In the data rows, the value 128 means zero.
Each row has a hidden score. How much does it go up from the first row of each pair to the second? 6 means little or no change, 12 a big rise and 0 a big fall.
<57 225 193 91 151 70 149 70>
<136 109 111 183 143 157 61 158>: 3
<121 103 113 129 140 116 119 138>
<175 117 105 156 127 99 138 120>: 5
<50 225 207 99 154 62 128 50>
<128 138 107 97 123 124 108 122>: 0
<139 126 96 118 111 156 36 133>
<117 150 87 151 124 174 80 151>: 8
<117 123 117 145 109 167 118 147>
<196 75 108 147 133 117 194 144>: 6
<109 140 117 147 129 157 116 198>
<99 148 152 112 122 119 183 60>: 2
<113 105 99 142 128 147 114 132>
<187 111 96 164 136 100 177 144>: 8
<66 201 217 96 156 79 71 57>
<189 92 107 159 116 116 148 171>: 7
<182 105 111 156 125 86 122 112>
<135 76 111 117 105 165 86 157>: 7
<131 97 187 78 164 173 166 114>
<82 185 84 148 105 76 87 85>: 0
<168 123 115 121 128 170 115 137>
<112 114 119 124 119 175 76 110>: 6
<118 125 86 137 152 178 127 167>
<99 123 132 150 122 148 116 88>: 8
<41 241 199 100 170 75 137 56>
<169 120 126 128 84 77 140 120>: 7
<175 83 112 133 128 115 173 153>
<94 152 193 102 133 115 164 46>: 6
<123 154 201 147 120 47 135 110>
<132 130 116 131 129 150 96 150>: 0
<148 142 121 175 93 143 87 190>
<52 214 228 85 152 39 142 39>: 6
<173 67 123 123 155 117 216 152>
<134 105 118 115 114 168 128 149>: 3
<106 152 156 105 199 126 155 60>
<132 132 120 76 46 177 83 122>: 8
<150 124 111 151 148 142 120 143>
<154 132 101 144 126 66 130 97>: 5
<44 221 232 98 118 76 130 65>
<128 175 210 122 131 45 106 111>: 6
<185 72 107 98 143 91 157 160>
<128 123 108 127 150 180 95 135>: 1
<124 104 107 70 122 169 95 146>
<118 99 135 131 113 164 55 130>: 10
<111 131 102 144 140 152 102 136>
<139 157 91 171 132 142 99 142>: 5
<183 102 82 155 119 103 152 149>
<184 102 108 134 144 124 166 191>: 9
<118 145 120 145 135 144 115 137>
<131 123 117 185 158 160 90 159>: 7
<121 119 92 147 119 157 120 137>
<186 64 117 185 106 147 182 186>: 12
<205 146 109 150 75 94 172 176>
<148 138 116 125 83 170 15 155>: 0
<71 167 92 154 137 92 92 70>
<52 221 216 80 148 75 127 66>: 12
<106 74 156 102 171 107 169 49>
<121 143 166 79 125 116 183 63>: 6
<47 180 197 98 164 53 123 55>
<132 114 110 111 98 178 91 153>: 1
<128 121 108 118 116 111 77 160>
<181 91 107 176 148 111 235 150>: 10
<143 147 111 129 126 158 111 152>
<95 124 119 129 98 147 116 167>: 12
<121 129 109 132 125 157 117 138>
<114 148 117 76 127 162 149 162>: 6
<130 137 111 141 144 66 135 117>
<115 138 108 175 134 126 114 119>: 6
<99 145 120 133 128 228 83 141>
<130 129 112 139 113 161 104 132>: 8
<132 103 78 109 125 159 138 191>
<114 100 97 142 103 153 164 135>: 8
<95 149 148 75 138 121 136 62>
<122 114 83 106 114 170 91 170>: 6
<118 128 129 148 140 171 100 166>
<121 120 104 116 149 164 102 153>: 1
<184 116 100 179 128 102 203 142>
<110 98 131 154 120 166 122 147>: 7
<93 124 166 89 108 119 141 78>
<128 126 118 140 136 130 124 137>: 4
<53 255 217 95 157 82 153 34>
<127 159 218 97 161 63 116 107>: 10
<121 113 92 159 113 122 125 138>
<38 207 202 75 172 70 143 62>: 8
<175 84 164 114 112 93 194 92>
<135 123 125 120 149 158 128 153>: 1
<132 133 98 110 118 160 77 164>
<184 96 89 142 139 93 177 145>: 9
<127 143 112 142 138 139 121 137>
<180 145 90 162 131 65 109 151>: 6
<131 131 119 141 141 146 78 187>
<139 115 113 122 113 162 90 147>: 3
